In the rows, zero is written as 128.
Families of rows that turns and mirrors carry onto each other, the same ones carrying the whole set onto itself: the rest of each named row's family, in list order
9 families of 3 rows
vadu: [152 155 150 131 129 112 161 116 131 146 152 145  89 152 105 155 141 136
 141 129 134 163 142 126 105  98 135 105 115 110  82]
Rozo: [165 153 151 136 147 139 166 128 139 136 163 162 105 142 102 129 149 152
 128 158 153 163 166 139  99 115 121 117 117 128 118]
Tuto: [158 154 151 132 124 107 152 118 128 128 159 132  99 131  93 142 128 141
 130 154 150 172 161 127 112 108 125 106 122 123  79]
des: [ 98 126 135 102 133 130 124 100 142 107 134 110 149 130 125  94 141 122
 104 124 119  91 104 170 127 118 148 166 103 150  91]
firar: [136 101  75 153 123 139 110 123 101 114 122 157 136 127 169 166 139 127
 119 116 104 135 114 114 130 108 142  93 173 130 158]
zule: [120 113 117 105 146 113 100 100 130  89 110  98 137 117 112  90 143 102
 106 144 133  97 102 157 144 126 154 137 121 171  98]
nore: [144  95  95 132 121 151 118 144  93 118 111 164 128 144 174 130 139 116
  91 117 109 111  85  91 132  94 119 103 159 114 146]
tugog: [130 115 137  91 149 127 115  90 141 103 109 103 138 104 109 105 154 107
  97 118 131  96  96 154 156 113 145 144 112 155 111]
tomi: [132  95 134 107 145 144 105  89 145  94 119 123 102 148 106 100 131 116
 125 110 149  86  90 168 148 117 123 149 112 143 101]
gofiz: [105 108 124 107 149 135 102 121 146  85 138 114 133 131  92 104 150 124
 113 132 147 103  92 168 142 107 157 166 119 163  95]
Teg: [131 113  69 161 125 124 111 122 103 113 121 156 138 134 164 142 121 113
 104 142 104 153 122  99 122 103 134  82 171 133 156]
suku: [151 145 170 121 145 122 163 130 144 115 169 142  89 144  99 137 108 153
 124 146 139 157 154 126 119 100 127 107 113  93 111]
Vefo: [155 153 148 129 128 136 151 138 129 131 170 157 114 141  97 138 150 142
 128 136 159 186 158 109 117  99 120 130 127 107 107]
budip: [136 134  66 161 114 146 123 143 126 125 113 146 123 131 174 133 133 125
  96 145 116 124 111 112  98  91 127 108 167 133 177]
biv: [148 152 138 125 116 129 175 129 112 132 184 156 106 140 104 158 129 168
 120 129 137 159 149 132 110 109 122 134 136 117  95]
tuke: [112 122  75 149 127 143 135 110 112 118 136 157 149 127 172 136 123 115
 103 110 105 132 106 103 134  99 115 125 170 133 175]
gul: [125 109  88 145 138 129 124 156 101 104 125 158 121 141 185 127 118 129
 116 128 103 125 113  92 121 110 137  96 164 110 169]
zug: [113 101  85 142 116 134 133 146 102  90 130 150 108 139 177 142 117 115
  97 125 117 146 132  91 116 101 131  89 165 146 163]
Bukoz: [124  96 131 100 142 116 113 111 141  71 112 107 123 107 124  81 129 133
 109 124 144  84  96 165 147 120 140 150 115 135 118]
raka: [159 163 140 137 122 124 160 130 142 135 155 156  67 141 105 130 124 142
 126 141 144 158 163 136 116 128 137 108 109 122  96]
ruf: [135 126 161 109 129 125 161 129 140 110 163 137  92 148  98 130 124 137
 116 137 140 178 172 123 102 128 121 107 116 117  91]
nura: [112 117  64 156 109 144 111 133 121 111 121 162 138 146 162 120 140 108
  93 111 113 137 106 110 117  86 136 104 166 120 160]
fen: [121 114  78 164 121 138 114 150 128 112 125 155 120 101 169 156 111 122
 114 138 105 131 108 106 123 106 130  98 177 133 159]
refav: [119 103 116 115 161 134 114 117 159 102 112 113 140 112 101  98 144 131
 109 151 133  95  82 173 112 122 131 158 125 158 106]
gise: [158 135 181 129 129 159 131 133 133 131 173 149 103 148 121 163 129 136
 136 139 139 143 159 117 121  98 122 110 128  99 103]
biz: [121 105 133 106 158 126 118 113 150 100 100 130 143  96 116  85 138 116
  99 145 121 107  93 156 149 136 142 146 103 160 101]
nutep: [102  85 122  91 139 124 111 113 141  74 105  93 124 116 124  99 123 114
 101 134 134 117 103 136 139 125 135 160 112 162 111]

The rest of the family of tomi: nore, gise
The rest of the family of zule: Tuto, Teg
The rest of the family of des: biv, tuke
The rest of the family of suku: gul, Bukoz
The rest of the family of refav: Rozo, budip

Families of rows that turns and mirrors carry onto each other, the same ones carrying the whole set onto itself: the rest of each named row's family, in list order
9 families of 3 rows
guvi: [139  71 154 113 184 183  90 141 101  78 120 157 215 112 109  90 100 123
 104 116 151 152 136 100 140 103 154 153 109 110]
serez: [130 125 150 124 136 120 178 128 156  88 159 124 139 100 156  86 100 180
 117 103 133 165 172 101 140 137 149 193  98 119]
taka: [126 125 139 129 156 128 187 126 147  95 181 132 144 133 127  84 109 185
 140 136 145 163 156 109 137 142 130 168  83 122]
Mani: [117 139 121 136 131 144 104 140 150 134 135  93 175 132 102 144 123 157
 112 150 137  92 152  80 114 139 121 138 146 158]
foned: [105 129 123 143 147 158 104 117 116 149 153  92 180 145 134 131 131 180
  71 120 141  90 155 103 117 164 129 129 119 136]
ziru: [128 118 146 133 159 117 189 149 144  91 148 154 166 127 131  97 128 174
 129 120 131 184 155  88 109 138 127 165  74 121]
dibeb: [120 101 147 123 151 101 176 150 141  97 157 142 133 108 147 102 115 176
 127 113 138 166 146 111 150 165 153 161  81 125]
Zegot: [118 143 119 143 134 152  99 135 132 128 130  78 169 119 110 116 126 167
  90 137 146  85 180  73 110 152 118 130 130 135]
pimod: [ 95 119 128 135 148 156 100 155 131 119 141  82 179 107 107 109 121 172
 106 135 164  98 142  74 142 174 116 113 142 145]
Nam: [139 114 139 141 143 120 100 153 155 129 119  98 184 127 107 131 128 192
 117 120 168  78 138  87 113 149 116 129 130 150]
susi: [116 110 128 155 147 145 119 151 137 144 150  89 181 111 123 158 120 188
 124 124 142  81 174  96 129 165 138 149 111 147]
zaken: [134 122 143 125 169 115 177 129 153  89 152 124 157 108 161  81  86 181
  99 134 146 152 134 118 151 147 166 179  77 110]
givez: [134 118 145 131 129 125 192 118 152  79 151 139 139 131 132  96 117 185
 104 123 120 169 155  97 135 119 146 177 105 134]
fano: [144  97 155  99 144 184 103 142  84  97 123 156 216 103  94 119  87 142
  97  99 164 140 127  75 124 106 165 177 102 125]
vupus: [148  92 141  97 148 204 102 138 104 100  95 142 212 108 133 133  92 137
 102 109 170 127 167  87 123 107 145 141 102  84]
mozeg: [ 99 128 129 144 164 169  99 147 135 132 134 101 182 137 110 131 131 180
  84 120 125 101 164 103 119 163 116 106 120 149]
mige: [ 95 111 147 120 167 120 184 130 144  95 152 132 150 122 151  87  74 195
  95 111 135 154 141  94 131 145 165 172  81 123]
fubek: [150  98 161  87 147 194  95 103 111 100 133 160 191 118 105  97  92 122
 115 116 162 147 128  88 141  97 157 164  95 102]
Kulo: [132  79 167 133 173 132 176 125 160  82 131 132 162 126 128  88 111 184
 111 138 141 166 174  95 137 136 159 191  74 104]
suge: [141 103 147  91 172 207  80 142 129  96 117 138 205 115 124 113 105 117
 104 129 159 159 134 126 128 119 143 164 112  90]
vude: [ 95 113 125 115 144 141 102 145 117 128 131 101 182 134 126 126 115 171
  92 131 173  71 160  84 113 158 103 119 120 146]
lur: [ 97 110 175 109 157 109 173 130 156  78 168 130 160 119 143  81 118 180
 116 103 137 173 159  99 153 149 132 149  98 119]
zeza: [135 101 157  96 162 195  85 155 140  74 108 163 202 100 126 122  87 128
 108 125 163 140 120 113 134 126 170 146 116  96]
som: [141 126 124 135 139 156  91 121 123 142 133 104 177 125 122 121 116 188
 123 140 152  74 139  90 129 147 108 118 140 139]
Gumo: [156 112 140 112 145 182 111 125 118  77 113 148 203 115 104 122  67 113
 110 108 155 142 130  98 131  79 154 158 122 106]
Buru: [113  96 167 107 148 177  93 130  85  67 120 142 208  97 118 104  83 121
 112 112 143 142 115  91 141 117 153 135 102  88]
reva: [151 105 160 125 149 185  78 123 115  68 118 142 204 103 109 111  89 113
 113 113 147 143 148 107 124 105 158 171 122  85]

The rest of the family of susi: vupus, Kulo
The rest of the family of Mani: givez, Gumo
The rest of the family of foned: zaken, suge
The rest of the family of Zegot: serez, reva
The rest of the family of zeza: mozeg, mige

Families of rows that turns and mirrors carry onto each other, the same ones carrying the whole set onto itself: the rest of each named row's family, in list order
4 families of 8 rows
vavus: [134 121 129  90 145 132 145 132 127 112 126 142  75 111 159 146 142 172
 141  89 131 109 111  99 165 117  88 112 127 106 123  77 172 106 123 139
 118 139 121  95 132]
mon: [ 76  97 146 109 111 111 127 137  83 114 177 131 111 116 213 129 146 153
 149 141 145 105 104  90 169 148  77 116 113 149 103  82 134 118 133 149
  96 116 116 116 141]
Sagam: [133 128 136 123 151 112 142 116 151 136  94 124  98 169 181  87 123 144
 115 135 127 129 119 167  85 135  88 148  92 190 129 101 118 111 111 142
 138 194 125 158 152]
niruz: [144 106 125 127 132  97 143 164 163 102 140 114  98 119 161  62 112 137
 125  88 150  88 125 121 119 149 102 160 138 145 159 103 133  81 100 111
 125 109  92 116 153]
sabup: [115 128 119 143 154 153 133 161 158 106 101 137 116 119 169 116 123 161
 161 123 135  83 136 132  97 139  86 168 131 139 117 123 130 153 102  76
 145 165 144 121 163]
bunus: [ 74 107 149 100 108  93 135 116  81 129 167  98 119 121 192 121 109 142
 125 141 119 115 144 105 181 140 100 110 127 143 128  88 120  79 123 148
 111 134 114 134 122]
Guri: [ 78  91 155 103 139 134 122  99  98  96  88  95 155 122 155 135 123 170
 152 118 129  85 126 125 132 107  96 141  74 156  89 114 164 139 132 100
 130 154 145 149 118]
Zun: [135 135 128 144 156 142 137 159 136 112  93 142 113 150 188 107 133 152
 139 122 131 119 124 101 130 131 108 177 147 141 115 131 118 169  97  92
 138 136 177 149 141]
Varu: [ 97  98 139 134 155 148 153 145 136 124 103 122  92 133 183  99 126 195
 147 126 131 106 141 119  93 127  85 164 163 153 117 114 140 136 106  83
 139 148 182 147 134]
runog: [ 84  72 149 154 125 123 121 131 117 125 122 117 157 162 180 129 157 144
 125 101 118 139 110 169 124 122 132 119 114 130 141 140 115 118 145 141
 163 189 116 154 145]
veg: [123  99 127 142 103 103 124  81  82 117 162 115 119 124 149 104 130 144
 104 138 154 147  75  96 127 155 110 135 141 145 118  90  91  85 149 132
 141 125  80 150 145]
Gipi: [147 124 111 113 135 142 155 153 151 104 116 118 108 156 176 105 115 162
 146 138 119 112 119 121 101 146  87 176 132 157 133 115 110 149 118  65
 134 172 184 147 144]
tila: [150  99 112 131 135  88 135 148 172 114 142 122 125 140 160  60 122 136
 105  74 131 108 109 108 140 152 101 130 131 152 155  85 126 103 142  88
 124  84 129 142 144]
zup: [ 86  85 153  82 154 124 101 127  89  94  93 124 140 134 166 108 123 158
 143 131 126  94 117 103 152 118 113 157  88 188  95 145 143 150 143  86
 127 162 128 112 141]
bulu: [ 64 105 141 115 108 115 134 112  92  91 167  96 136 125 191 140 138 140
 117 122 145 100 127 100 147 129 105  92 129 130 122  94 149 113 155 146
  93 103 109 139 122]
tato: [ 72  63 142 129 112 125 116 125 106 133 116 120 157 144 185 115 158 139
 149 125 130 162  77 123 126 146 110 120  82 132  96 128 134 126 143 142
 174 181 128 135 132]
Vonub: [136  90 117 106 144  72 170 156 163 110 130 140 111 128 143  80 133 139
 102  83 157  80 116 102 113 120  85 159 130 139 149  82 121  88 155 111
 124 126 111 133 132]
dap: [160 129 130 130  96  91 126 126  98 122 134 104 103 127 163  98 123 127
  84 145 150 152  96 113 117 138 116 100 115 127 134 105 106  96 150 137
 142 121  76 148 152]
Daden: [135 129 137 136 127 110 147 120  60 122 146 107  90 140 163  87 134 122
 111 121 142 114  95 116 103 148  98 129 155 131 154  90  90  97 158 129
 149 132  79 148 164]
Kob: [ 83  77 153 160 131 154 125 117 122 111 105 104 163 169 194 110 127 158
 159 112 128 147  83 114 125 135 105  98 111 136 114 136 116 114 161 130
 168 178 105 124 151]
Nol: [ 95  88 163  91 137 117 120 128  96  90 116 114 124 137 188 128 145 184
 158 108 125  85  97 121 132 112  90 170  80 161 109 133 150 159 139  77
 147 141 155 124 131]
luda: [134 117 139 143 111 111 127  79  96 109 123 121 100 164 156 102 115 141
 105 148 138 118  64 103 121 163 112 111 125 121 140  78 101 102 154 123
 118 113  81 146 173]
Duv: [ 66  79 147 116 138 118 153 126 109 126 167 101 137 134 198 129 114 135
 133 164 147  93 104  93 170 153 119 121 127 138 117 102 130 109 132 147
  93 118 101 103 133]
rotiz: [122 142 121 134 141 105 144  99 150 126  97 114 145 203 191  75 125 138
 122 115 121 137  90 141  93 130  87 140  94 169 115 120 114 107  91 121
 117 157 123 164 123]
vuz: [171  89  89 132 140  90 154 149 152  82 149 121 108 154 146  81 140 126
 135  92 129 116 111 114 119 158 100 143 133 151 157  82 114  83 139  97
 128 124  90 133 139]
Puva: [170 106 137  92 140 140 170 153 131 109 138 118  94 114 169 122 125 169
 151  85 144  92  90 107 173 116  86 148  99 132 134  77 138 105 119 124
  87 130 148 113 134]
ravib: [125 129 130  98 149 158 164 134 116 110 117 120 102  84 144 118 120 138
 152 113 152  74 107 100 156 132  73 131 103 104 117  73 155 106 127 114
  99 136 130 106 143]
Nus: [115 114 123 132 129 128 136  83 148 100 121 116 124 184 188  85 140 133
 123 125 131 169 103 158  97 159 114 165 119 176 134 122 122  98 102 133
 136 183 121 155 133]
sefef: [ 94  89 144 150 107 138 125 133  91 116 106 101 144 164 209 110 155 134
 136 127 129 169 121 141 102 130 122  84 104 137 110 131 138 131 148 135
 156 155 117 160 135]
gere: [133 130 136 127 122 111 132 124 145 124 101 119 127 157 184  64 125 143
  97 129 153 146 111 168  85 120 114 166 108 168 131 151 105  99  97 108
 121 171 117 155 147]
vof: [155 127 130  96 185 144 148 147 119 121 125 113  91  96 164 111 142 150
 139 112 148 112  78 111 192 131  88 130 104 134 131 106 158 118 124 122
 108 114 123  97 129]
Nop: [ 82  91 145  90 142 117 130 106  67 121 104 137 133 132 161 122 155 162
 142 133 113 109 124 141 127 100 101 140  88 139  91 129 149 136 145  54
 139 163 131 124 119]

The rest of the family of Guri: niruz, sabup, bulu, dap, ravib, sefef, gere
The rest of the family of Sagam: vavus, bunus, Varu, runog, Vonub, Daden, Nop
The rest of the family of tato: mon, veg, Gipi, Nol, vuz, Puva, Nus
The rest of the family of tila: Zun, zup, Kob, luda, Duv, rotiz, vof

Families of rows that turns and mirrors carry onto each other, the same ones carrying the whole set onto itself: the rest of each named row's family, in list order
3 families of 6 rows
gogog: [134 111 143 142  96  87 148 125]
Pipup: [158 134 110 113  83 133 132 135]
Tasa: [168 139 134 139  92 102 128 142]
dal: [148  95 101 121 123 127 152 119]
fol: [146 158 171 136 122 131 101 136]
ferif: [177  94 173  92 148 109 121 133]
Filam: [164 130 142  73 103 150 105 136]
Mugu: [161  93 180  83 108  99 124 132]
Zol: [159  88 141  72 143 145 127 126]
simi: [168  99 134 139 132  90 150 129]
Meti: [114 123 189 125 133 118 113 119]
nakup: [139 121 168 145 164 121 121 121]
saz: [ 95 122 149 127 121 146 131 108]
Luk: [183 133 168  91 104 116 104 145]
kekiv: [131  96 161  64 117 141 116 121]
nosip: [128 155 137 124 117 160 106 125]
puruz: [136  96 116 102  86 113 154 119]
zop: [121 118 137 122 159 158 127 112]

The rest of the family of Filam: Pipup, Tasa, fol, Luk, nosip
The rest of the family of puruz: gogog, Mugu, Meti, saz, kekiv
The rest of the family of zop: dal, ferif, Zol, simi, nakup

